In the data rows, the value 128 means zero.
Every row has a hidden score. In each pair, how much higher is the second row's than the first's? 15 means about the same, 30 much higher and 0 much lower. The score is a weighted sum of the row's numbers plus the product of two more (or one squared), each taken from its middle value.
[116 158 123 128 145 106 140 147 120  99 128 148 163 145 107 120]
[152  87 150  53  85 164 152 120 121 166 155  85  90  84 110 110] -> 13
[126 107 158  82  94 140 118 123 104 157 168  94  90 105 136 123]
[146 165 124 170 161 106 133  94 130 113 102 129 145 143 105 105] -> 14
[ 96 195  70 115 128 111 120 101 165 160 131 114  85 165 134 134]
[169 108 188  64  76 169 142 113 116 165 156  86  98 102 131 131] -> 12
[146 150 102 163 152 143 128 131 126  96 105 115 162 117 121 108]
[109 144 140 132 116 117  99  99 108 102 118 164 109 143 180 124] -> 7
[107 163 158 147 129 105  90 125 122 104 137 149 110 148 128 130]
[110 124 140 127 143 146 141 114  89 119  95 125 153  72 160 138] -> 26
[ 58  97 101 154 158 115 104 180  91 110 124 173 184 136 136 160]
[135  93 168  88 106 156 144 127 104 156 151  99  98  88 114 160] -> 10
[178  66 136  66  72 182 130  97 143 162 183  75 100 104 115 106]
[194 114 137 106  91 184 148 152 166 171 162  98  94 128 135 108] -> 8
[150 122 104 152 156 147 148 127 162 116 128 104 132 134 104 111]
[ 96 130 114 160 182 118 153 131  87 105 110 143 163 132 128 128] -> 18
[176 108 111 107 126 156 142 144 114 146 138 102 138 124 102 109]
[142  88 152  73  94 178 160 102  99 148 153 108 113 100 143 142] -> 15
[123 152  89 153 159 122 130 155 126  92  98 139 151 135 125 129]
[182 107 149 102  65 170 115 138 173 172 177  77  98 119 119 124] -> 11
[ 83 133 130 148 179  81 140 155  72 115 103 171 184 119 176 140]
[ 96 175 143 170 132 109 113 124 108  78 113 163 143 162 158 127] -> 9
[ 75 147 115 138 141 103 119 149  99  92  89 168 178 126 186 148]
[119 149  91  95 122 144 141 133 163 153 137 126  96 146 118 144] -> 14
[103 159 168 136 128 116 116 115 109 116 132 129 116 128 160 134]
[ 73 166 133 162 162  78 116 135 133  94 114 168 131 149 153 120] -> 16
[171  71 159  43  63 182 136 140 109 156 163  93  96  75  94 133]
[130 141 127 163 164 133 143 116 146 107  95 129 142 153  90  95] -> 15
[ 76 145 101 159 169  91 112 160  90 110  81 179 187 125 154 169]
[141 121 103 140 163 108 159 134  97 115  91 162 184 109 156 126] -> 14
[126 114 157 125 112 135 130  96 111 125 144 133 109 130 159 152]
[187  85 161  57  72 179 161 159 135 187 178  79  75 124 129 134] -> 15
[104 121 175 119 122 121 119 104  98 123 129 158  98 125 144 115]
[ 92 161 142 123 141  88 118  97 123  93  93 163 130 158 169 134] -> 18
[ 85 146 143 191 164  56  95 138 142  72 101 171 141 185 154 122]
[127 143  73 145 127 156 126 114 186 159 158 120  97 139 122 119] -> 20
[ 89 151 135 170 131  70  97 131 138  74  99 156 142 147 142 121]
[124  93 169  91 109 150 122 115  98 127 141 123 116 101 155 135] -> 20
[103 168  77  95 119 116 131  93 139 169 122 127 104 160 122 173]
[127  98 135 131 176 118 153 116  77 106 107 149 157 114 179 152] -> 16
[116 114 160 107 123  99 117 109 104 111 133 142 103 116 167 158]
[162 120 156  41  53 165 157  76 119 207 160  72  94 112 104 127] -> 16
[ 90 131 150 154 156 117 122 134 105 121 122 167 156 157 100 152]
[180  93 131 113  90 160 130 113 176 167 158  87  98 125 117 107] -> 8
[185  82 124  92  83 171 131 160 144 180 185  91  97 103 120 129]
[ 96 183 189 142 130  94  84 110 138  74 104 155 126 156 132 137] -> 18
[171 130  81 120 121 174 115 139 190 136 136 103 110 144 110 106]
[101  85 139 124 165 109 114 116  83 107 102 139 173  91 170 159] -> 20
[158 191  99 162 160 137 138 142 169 131  93 106 131 165 104  91]
[121 134  95 158 168 107 154 127 120 101 120 150 172 111 114 131] -> 15
[103 127 138 137 142 115 108 122 113 110  88 160 142 152 146 142]
[ 91 148 138 150 174  92 122 131  82  91 128 168 155 140 115 137] -> 12
[115 113 155 106 112 144 119 116 121 131 133 136 113 127 142 125]
[140 108 170  67  86 142 142 141 118 182 165  84  86  80 122 146] -> 12
[138 135 147 101 139 148 131 123 100 148 119 117 155 110 131 132]
[125 113 142 125 155 144 132 150  80 104 118 133 141 118 146 148] -> 9
[ 86 112 111 134 160 107 140 163  90 112 122 171 185 125 106 156]
[192 110 118 115 100 167 133 136 184 163 179  87  97 138 118 128] -> 6
[176 103 105 119 111 136 119 105 168 156 165  97  89 159 106 136]
[155 140 118 154 172 104 128 113 127  98 123 148 155 129 113 107] -> 20
[176 103 150  88  65 181 138 148 142 184 169  74  85 100 114 134]
[103 142 101 111 172  92 131 174  81 100 152 166 159 136 137 160] -> 9
[102 125 106 148 144 120 143 126  93 103 102 160 189 119 126 137]
[143 143 115 121  78 173 127 133 186 168 145 101  56 137 106 128] -> 7
[126 157 108 134 113 141 119 135 176 168 129 100  95 163 121 143]
[142  96 142  73 106 143 122 141 108 139 159  94 100 124 115 131] -> 14
[102 144 113 128 184  94 111 151 109 111 116 159 165 159  92 126]
[145 140 125 149 153 152 140 120 190 111 134 105 120 160 100  86] -> 17
[104 114 145 133 152 106 118 127  86 104 140 144 167  99 171 162]
[115 107 122 130 145 132 155 118  97 110 111 138 164 100 128 138] -> 18
[122 135 126 132 159 111 134 115  89  93 118 152 156 121 147 134]
[ 95 144  97 161 176  68 107 158 112  77 102 172 159 163 144 115] -> 11
[139  94 133 109 111 136 147 107 114 139 131 114 139  84 139 128]
[ 98 142 128 194 148  68 100 142 119 101  90 182 177 167 140 132] -> 9
[ 68 125 135 135 181  99  97 144 104  95 164 169 180 146 116 153]
[139 170  91 140 130 137 128 117 179 152 130 115  94 163 108 137] -> 9
[147 163 119 164 136 138 129 127 173 116 121 114 142 158  83  94]
[ 90 173 119 191 141  77  83 146 135  64  69 148 149 166  88 100] -> 16
[112 100 150 110 154 128 141 147  83 121 108 137 150  96 179 155]
[118 125 133 125 149 127 151 158  94 125 122 129 162 103 161 143] -> 14
[170 102 113 124  93 180 126 122 182 175 174  85 113 120  88 124]
[ 82 145 109 150 162  80 123 120 125  84  93 180 185 158 152 131] -> 18
[176  97 162  61  81 164 153 114 118 170 174  85  80  77 108 103]
[120 147 144 129 151 113 114 105 107 115 134 129 137 102 154 140] -> 17
[140 103 125 128 127 124 137 132 116 124 123 104 133 110 148 127]
[181  74 132  73  84 167 152 124 133 184 176  82  89  64 108 162] -> 8
[107 163  75 150 134 138 140 139 161 139 122  89  98 153 119  72]
[ 89 129 141 117 125 100 139 115 119 110 113 131 107 115 160 152] -> 24
[185 102  98 107  87 182 132 143 153 172 150  89  96 122  92 129]
[151  87 114 119 113 139 138 123 116 162 135  99 139 120 138 140] -> 17
[129 116 126 156 149 125 151 116 119 134 105 126 164  83 164 142]
[153  91 122 134 134 146 140 132 145 157 140 108 126 120 124 119] -> 11
[128 121 176 113 110 151 104  68 119 118 145 133 111 134 129 124]
[118 136 134 163 156 107 138 128 146 101 120 139 153 124  86 115] -> 15
[171  70 122 121  99 173 151 116 159 162 138  92  91 104  92 106]
[107 178  88 133 131 135 128 128 152 126 113 101 107 177 116 145] -> 23
[ 72 105 112 151 181  84 142 145  95 116 114 176 163 159 154 147]
[146  77 119 105 110 163 140 127 129 151 142 103 123  99 116 122] -> 13
[111 151 112 142 175 110 131 122  87 103  92 166 159 135 188 112]
[ 85 163 160 126 104 101  87 103 142 114 141 146  84 173 113 132] -> 10
[153 102 156  66  81 151 141  79 145 160 190  71  72  82 104 155]
[176  78 143  87  70 189 139 130 129 168 165  64  80  91 130 131] -> 14
[118 169 147 170 127  58 100 113 155  61  80 144 116 173 120 102]
[ 96 181 159 134 134  83  95 105 153  73  88 178 122 154 154 139] -> 22
[103 190 141 190 155  76  93 138 141  87  74 157 145 161 133 126]
[129 100 129 102  97 127 146 129  94 130 133 104 141  87 185 119] -> 20
[128 176 112 185 138 138 119 126 163 103 101 118 134 162  81  93]
[ 92 135  93 150 162  88 124 145 111  81  89 159 153 111 152 125] -> 12
[139 170  97 173 161 119 129 144 137 103 120 128 135 111  92 103]
[102 128 120 137 187 117 133 115 118  98 105 157 152 118 134 118] -> 28
[152 128 113 150 124 138 140 156 135 118  98 131 131 145 104 105]
[ 72 134 115 122 170 101 112 155  69  91  70 164 164 135 163 131] -> 22
[150 122 108 157 119 129 127 166 171 137 164  86 110 142 117 108]
[100 160 119 161 154 103 147 128 161  88 118 134 143 155  98 111] -> 24
[161 137  75 154 115 160 131 107 176 140 155 102 100 132  98  95]
[155  94 130  94  91 154 145 116 118 152 194 100 104  79 131 152] -> 17
[ 88 165 155 154 136  91  98 140 124  87 124 158 120 133 154 112]
[ 87 160 100 192 151  56 118 128 155  88  97 170 153 173 128 138] -> 14
[112 170 102 135 120 131 127 119 166 141 104 111 112 173 119 134]
[190 102 152  65  71 168 145 132 149 185 173  71  81  95 109 128] -> 10
[140 109 142  80 114 146 122 117  98 146 162 121 112  92 143 118]
[130 192  93 170 142 128 112 151 163 116 117 120 161 164 101  82] -> 23
[ 95 137 143 197 168  77 103 114 136  69  73 166 139 156 144 127]
[122 136 180  89 111 145 118  99 119 122 142 120 115 122 177 127] -> 18
[ 81 165 170 174 123 100  88 103 134  74 133 168 117 162 144 127]
[141  77 126  84 112 163 159 150 110 160 124 104 111 103 103 120] -> 21
[114 159 143 167 120 106 101 127 133  96 110 153 115 161 171 150]
[136 170 112 161 151 119 136 115 156 111  93 115 124 141  66  87] -> 19
[174  91 169  80  77 147 150 108 130 186 166  79  93  88 125 125]
[ 98 123 135 127 174 101 134 116  79 133  74 155 169  95 186 130] -> 23
[126 168 112 146 126 124 123 109 165 126 132 111 132 158  90  91]
[106 157  73 124 120 124 127  93 174 160 117 126 100 150 132 170] -> 20
[154  91 160  74  93 179 138 121 125 181 178  93  87  83  89 158]
[ 85 129 101 135 161  80 131 127  81  97 112 191 173 141 113 159] -> 18
[ 94 203 134 193 147  52  90 133 135  63 124 158 138 179 137  87]
[167  95 131  88  95 173 148 125 168 157 188  97  97 111 112 134] -> 21
[121 142 168 128 107 118  91 110 127 118 129 133 121 137 104 153]
[116 191 135 179 169 100 130 105 172  79 100 129 156 168  73 111] -> 18
[ 90 189 130 193 140  60  97 128 143  86  98 151 138 182 102  95]
[ 88 111 101 142 163  89 136 133  81 107 122 169 177 125 159 133] -> 22
[166 131 125 108  86 184 100 123 180 169 178 101  89 151  98 122]
[150  89 175  69  82 157 113 101 106 157 162  90  79 100 119 152] -> 14
[107 115 126 127 171  84 123 128  92  91 138 163 178 116 128 158]
[ 95 159 135 192 154  68 113 151 121  85 105 155 150 180 116 106] -> 13
[130 134 126  80 106 122 137 116  94 124 146 122 131 127 157 183]
[110 203  72 166 131 121 127 141 144 116 121 125 113 163 119 112] -> 10
[121 152  96 107  98 153 120 138 186 177 131 120  89 181 109 152]
[167  70 123  57  59 179 148 118 119 185 145  69  84  98 131 147] -> 15
[108 169 171 188 142  83  91  97 121  75 116 155 120 158 158 126]
[168 106 180  66  65 181 140  86 125 167 177  75  81  85 114 133] -> 23
[115 168  98 136 122 132 138 127 192 140 119 107 101 134 102 140]
[174 139  96 139 138 150 139 132 165 153 106  94 118 129  90 103] -> 5
[ 89 144 109 185 161  88 116 153 116  87 107 166 167 166 121 128]
[ 84 148 131 143 164  95 103 123  96 105  80 176 163 155 179 138] -> 16
[174 116 113 123 119 140 143 119 150 139 128 114 123 119 115 111]
[172 112  83 139 113 145 147 128 166 156 134 101 108 116  85 124] -> 10
[150 147  95 133 112 159 135 118 198 162 154 119  66 160 123 132]
[ 95 140 106 136 152  87 131 115  68  90 110 153 174 120 180 156] -> 17
[ 51 134 142 121 155 115 117 149 117 103 163 186 181 132 115 151]
[143 178 113 175 150 126 125 125 146 100 115 133 149 153  82 110] -> 7
[136  81 149  68 101 151 123 102 121 158 199  82  83  81 128 126]
[ 90 137 142 134 171  95 137 134  91 116  82 180 164 125 170 172] -> 23
[150  97 162  67  70 180 156  80 126 175 169  85  75  72 116 127]
[119 133 116 105 142 128 152 128  88 121 110 143 160  87 154 131] -> 17
[127  97 124 125 154 127 148 114  99 144  87 133 136 124 129 119]
[137  89 171  67  85 177 132  89 138 153 164  92  99  74 130 142] -> 20
[172  89 152  93  74 160 128 110 181 173 155  67 100 103 120 121]
[175  88 150  63  99 153 153 118 128 172 149  82 111 101 118 177] -> 19
[158 113 115 101  98 166 140 134 188 164 168  83  94 118 109 125]
[198  91 155  84  45 182 136 100 147 183 196  74  74 128 105 110] -> 6
[135 164 135 190 132 126 125 144 157 120  96 117 119 171  78  97]
[147 146  92 165 141 146 124 127 172 130 106 126 137 122 114  96] -> 19
[ 80 164 130 142 157 115 117 155 111 108 175 169 167 140 102 156]
[ 97 121 125 160 141  75 120 127 102 102  99 167 190 112 171 134] -> 14
[ 92 167 113 185 163  84 100 160 131  97  78 177 153 173 134 139]
[ 92 117 120 141 175 116 150 136  72  90  65 170 182 116 163 141] -> 25
[ 98 173  90 115 114 128 138 137 162 161 141 134 110 172 137 152]
[ 92 162 180 136 124  99  97  98 161 123 114 152  94 133 139 143] -> 10
[ 68 112 125 118 164 108 128 176  87 103 143 184 166 106 134 151]
[170 127 115 125 118 169 131 117 149 143 126 121 128 128  57 116] -> 21
[161  51 152  75  87 172 121 141 143 183 171  80  94  63 122 121]
[148 111 169  47  73 161 158 122 130 171 147  66  85  92 112 130] -> 23
[107 100 119 102 142 102 155 129  82 108  95 147 153 111 154 160]
[ 78 146 127 145 163  97 131 139 107  93  85 163 150 132 150 127] -> 14
[116 149 155 129 107 111 106 107 128  90 130 151  92 113 156 171]
[ 89 109 104 119 182 108 152 151  81 134 131 180 168 135 137 145] -> 18
[107 120 168 130 115 109  99 104 109 111 165 149 109 119 163 124]
[170 147 104 142 124 143 119 138 187 157 155 104  96 160  97 102] -> 12
[145 153  93 132 120 149 148 114 189 160 133 103 120 141 126 105]
[106 161 167 135 126 104  86 117 115 101 137 150 104 148 149 132] -> 11
[141 113 139 122 158 126 146 163  96 118  87 147 133 107 133 139]
[140 114 176  91  91 135 112  96 131 163 163  80  81  95 114 118] -> 16
[126 120 114 124 142 137 134 115  97 119  91 142 165  90 141 145]
[122 151 108 133 156 131 128 135 127 119 101 145 157 105 116 117] -> 12
[ 86 151 163 150 136 116 111 130 133 102 106 160 120 157 157 142]
[101 152 174 128 117 116  94 108 114 107 150 145 110 149 163 139] -> 10
[172  92 175  48  89 158 158 125 141 149 176  72 103 110 118 122]
[132 121 101 119 133 140 142 100 108 123 124 120 131  88 135 145] -> 11
[127 115 183  87  81 156 132 103 122 187 166 105  99  86 127 123]
[116 120 151  99  95 145 137 133 110 146 155 127 111 105 140 151] -> 17
[168 136 112 113  84 169 121 138 174 191 165  71  95 112 114 107]
[152 129  96 120 106 175 145 127 166 176 134  95  90 102 111 101] -> 16
[157 145  95 163 128 162 142 103 166 142 148 104 101 147 100 104]
[132 106 121 114 137 147 166  91 107 146 117 126 139  95 149 145] -> 23
[127 116 113 136 158 117 129 117 106 115 107 133 150 107 109 124]
[ 97 166 144 171 160  60 106 148 117  84  69 190 153 143 145 131] -> 13
[157  79 126 114 109 174 135 165 125 154 139 102 133 108 130 154]
[125  94 152  97 123 152 137 131  80 133 120 128 151 122 155 113] -> 19
[148 138 111 137 116 144 117 111 179 143 146 119 131 154 103 112]
[116 116 124 171 138 118 137 127 117 108 104 133 168 120 111 141] -> 18
[152 110 107 108 119 135 146 118 142 121 126 108 122 112 111 125]
[179 106 121  94  97 162 135 127 121 156 165 110  96 116 134 121] -> 12
[139  98 158  76  89 166 123  99 111 166 173  99  71 114 131 120]
[129 168  96 153 139 136 130 134 179 110  94 117 149 139 109 102] -> 20
[156 110 126 113 118 184 118 124 166 155 146  87  94 123  89  91]
[108 142 157 120 124 124 109  94 121  93 135 160 104 129 132 149] -> 14
[137 155 103 110  99 156 114 126 168 170 145 116 105 164 108 142]
[133 183 120 158 167 135 126 140 161 100 124 121 162 173  73 111] -> 21
[135 155 128 145 116 145 133 146 190 155 140 101  90 193 123 121]
[ 80  92 136 128 157  95 137 164  73 111 119 167 173 125 163 140] -> 22
[164 113 112  96  74 180 127 119 164 164 167  87  62 126 120 117]
[143 166  75 147 115 113 138 116 203 129 132 105  90 159 110 120] -> 17
[102 127 139  91  90 131 114  93 140 128 145 127 103 105 148 131]
[ 72 135  98 153 170  84 108 162  90  99  87 176 166 161 139 117] -> 15
[178  94 166  77  88 161 151  93 103 177 166  83  88 108 114 134]
[182 131 116 110  88 178 125 143 186 172 205  88  77 119 135 159] -> 14
[105 145 134 159 137  85 105 139 118  80 135 159 135 140 147 148]
[131 109 113 115 140 154 154  92 123 143 138 106 132 105 147  83] -> 24
[102 163 127 176 171  92 109 145 113  95  99 158 155 182 150 127]
[ 93 142 143 129 125 132 124  96 109 100 117 151 134 125 179 152] -> 21
[111 183 166 190 140  83  72 141 143  75  99 160 116 162 132  97]
[112 111 101 146 156 122 132 116  99 111 110 136 158 111 138 120] -> 24
[110 112 153 154 150 102 114 158  64 111  85 167 155  84 166 146]
[103 102 111 148 171 122 136 132  82 120 113 145 166 117 143 126] -> 21
[151 116  95 127 115 151 128 154 175 143 131 107  81 174 128 102]
[108 177 134 151 159  85 101 131 121 128  88 150 136 139 153 109] -> 15
[ 80 116 111 126 166  80 133 169  92 100 136 185 178 141 139 132]
[102 142 155 126  97 109  96 110 152 115 137 153 104 137 147 109] -> 9
[ 90 155 142 173 151  74  86 127 130  59  81 170 133 176 122  88]
[ 80 124 117 147 175 102 142 121  80  96  97 187 186 111 185 125] -> 23
[121  95 133 109 142 143 137 146  93 122 139 115 147 114 153 134]
[ 81 141 136 162 143  93 112 110 136  89  91 156 140 144 188 132] -> 11
[111 142 137 150 157 129 132 141  91 125  98 150 153 115 122 122]
[144 195 113 183 154 134 117 113 170  86 114  91 129 218  62 107] -> 10
[152 117 116 127 146 139 130 145 104 131  92 135 160 108 131 130]
[124 166  79 123 118 142 121 143 179 156 149 110  98 171 123 145] -> 11
[111  95 139 121 159 150 134 132  76 123 107 144 154 126 121 133]
[ 91 172 148 186 139  59  86 138 142  74  69 147 123 191 111 105] -> 2
[170 112 127 138 103 155 124 143 154 157 122  99 111 125 107 109]
[117 125 115 126 172 112 141 166  96  82 112 150 174 106 152 138] -> 19
[110 150 117 158 163 132 124 143 113  83 115 144 146 137 125 106]
[160 107 169  80  62 174 147 107 125 167 185  84  80  91 113 121] -> 12
[164 101 116 121 132 138 151 124 109 136  93 119 136  95 132 124]
[ 79 112 119 123 161  95 123 105  62 123 122 174 170 174 164 129] -> 19
[144 147 108 153 131 148 133 129 188 124 121 106  97 130 121 117]
[102 135 126 122 139 105 120 140  94 103  87 148 154 110 159 145] -> 16
[167  73 142  88  75 179 161 148 147 176 173  78 115 113  94 116]
[143 102 137  99 111 151 149 119  82 138 140 108 103  83 136 110] -> 12
[155 103 119 113 125 160 132 151 131 146 100 105 129  94 111 137]
[102 139 149 141 125 119  97 130 122 111 116 147 128 151 178 128] -> 11
[121 111 171  90 112 141 136 108 116 131 163 125 109 124 126 125]
[150 157 114 128  89 143 129 128 184 155 151 109  91 162 141 147] -> 8
[ 82 102 123 130 181  93 119 164  88 115 135 197 185 128 147 152]
[160 146  86 141 112 149 124 140 186 146 125 101 110 146 121 118] -> 10
[140  96 123  96 125 140 131 123 109 129 117 101 125  83 152 126]
[133 193 101 135 165 127 122  95 178 140  90 104 119 149 121 135] -> 16
[152 115 125 118 137 143 136 150 116 143 116 117 137  86 110 137]
[ 67 101 132 130 166  84 136 162  83 106 120 191 165 129 147 162] -> 21
[112 111 135 105 149 114 152 118  92 126  88 141 159 104 156 164]
[173  85 161  56  74 177 151 128 131 148 146  86 104  89 106 146] -> 12
[150 186 115 168 145 125 125 140 165  85  98 123 163 136  98  93]
[ 84 160 124 133 160  91 113 157  96 121 141 168 184 126 103 133] -> 18
[162  90 142 103 109 176 129 147 128 139 148 100  92  89  94 118]
[115 190 181 186 137  60  99 113 162  73  96 168 151 151 115 113] -> 15
[136 117 170 100  92 144 111  85 118 137 152 115  86 117 141 127]
[160  96 120 139  91 166 131 133 129 151 142  92 125  99 119 106] -> 19
[176  74 169  62  58 172 141 111 143 172 203  88  81  82 121 142]
[ 83 120 116 143 174 135 137 157  74 120  91 174 185 119 144 146] -> 26
[103 103 102 120 162 118 140 141  94 102 105 186 188 132 149 137]
[155  79 154  87 130 135 142 149 100 157 130 108 139  95 139 145] -> 8
[139 118 146 129 145 128 136 114 102 122 102 125 134  88 131 132]
[111 158 152 166 142  85 101 114 112  76  66 167 111 157 176 117] -> 10
[149  77 166 101  98 145 154 117  99 124 144 100 131 118 169 131]
[ 99 110 127 132 161 113 129 147 108 113  94 169 178  98 135 146] -> 23
[157 129 106 133 123 148 126 132 179 159 142 102 110 183  87 115]
[138 147  93 122 123 139 137 127 175 144 154  92 109 133 105 106] -> 18
[156  90 116 109 132 161 155 115 113 149 121 109 125  89 123 136]
[144  93 106 119 136 119 117 113 124 138 102 120 130 128 121 120] -> 14
[163  98  99 139 108 174 146 121 179 173 200 102  86 134  99 112]
[102 129 116 113 180  96 153 160  96  97 112 168 190 108 147 153] -> 23
[127 182 125 178 171 114 112 110 175 107 118 142 113 186 105  88]
[131 174  86 152 129 139 135 125 193 160 149 125 114 138  94 131] -> 17
[ 76 160 146 168 167  74  91 140 130  62 103 158 143 137 135  75]
[181 130 104 130 120 157 138 120 172 145 149  75  93 141  90 103] -> 11
[114 111 128 107 143 121 157 106  67 135 109 136 146 105 160 142]
[111  84 133 129 167 123 141 123  73 114  84 139 169 109 130 147] -> 16
[111 165 111 153 144 128 126 143 163 101 101 124 119 154  88 110]
[ 79 106 119 133 163 103 124 141  83 120 101 167 199 109 142 137] -> 24
[ 89 117 110 131 171  99 123 146  85 118 142 165 191 137 155 164]
[165 105 125 117 140 154 143 141 117 149 144 102 118  75 125 120] -> 2
[ 82 124 139 161 160  91 106 107 105  89  92 159 147 153 153 122]
[174 126 102 149 119 155 145 151 166 129 132  98 114 120 104 120] -> 11
[141 165 122 165 161 111 140 115 149 118 109 114 131 130 118 119]
[174 120  97 138 113 175 131 128 183 155 141  84  98 140  92 134] -> 15
[ 97 139  93 149 160  86 109 169  97 112  92 166 195 143 145 136]
[118 128 123 141 162 133 145 163 103  99  89 163 153 133 151 123] -> 10
[139 125 133 102 135 141 166 142  86 142 112 103 138  87 141 128]
[184  83 132  98  69 161 127 114 173 195 195  79  67 133 123 133] -> 3
[182  99 157  83  85 167 136 127 166 194 198  83  83 113 118 105]
[134 145  80 127 134 153 113 128 166 167 146 103  95 182 112 140] -> 18
[146 129 122 149 145 116 147 139 138 116 129 117 132 152 105 122]
[ 95  99 121 140 179  99 123 135  93  92 120 159 174 132 172 134] -> 21
[ 87 114 109 148 173  89  98 151  90  96 101 182 178 136 165 130]
[ 91 152 130 123 184 116 120 137 121 104 140 156 151 163 116 130] -> 14
[ 80  97  97 140 171  78 109 145  86 106 121 173 178 121 124 168]
[141 163 139 178 135 128 131 141 168 130 139 126 114 142  70 106] -> 13
[ 94 193 149 174 129  82 103 126 145 101 105 170 122 167 169 143]
[125  85 113 126 155 110 132 102  87  97 107 149 180 105 166 158] -> 25
[178 122 121 124 109 165 155 146 168 154 129 107  98 114 108  92]
[110 142 173 126 117 130 113  96 126 128 155 110  88 124 129 134] -> 18
[ 99 176 173 145 123 100  96 100 148  97 125 144  95 164 157 150]
[101 158 134 175 151  50  95 142 144  63  91 174 156 132 140 108] -> 11
[108 142 141  97 126 126 129 118 102 123 149 132 133 107 144 133]
[186 101 140  65  69 162 141 118 142 179 193  83  96 101 101 142] -> 9
[142  77 135 131 134 133 145 133 121 127 120 121 154  76 149 107]
[161  81 138  87  80 170 132 107 116 172 184  91 113  79 102 132] -> 15
[141 164  88 174 142 140 139 136 183 113 122 118 126 147  87  91]
[127 118 119 137 150 128 132 113 180 140 126 106 137 102 101 101] -> 18
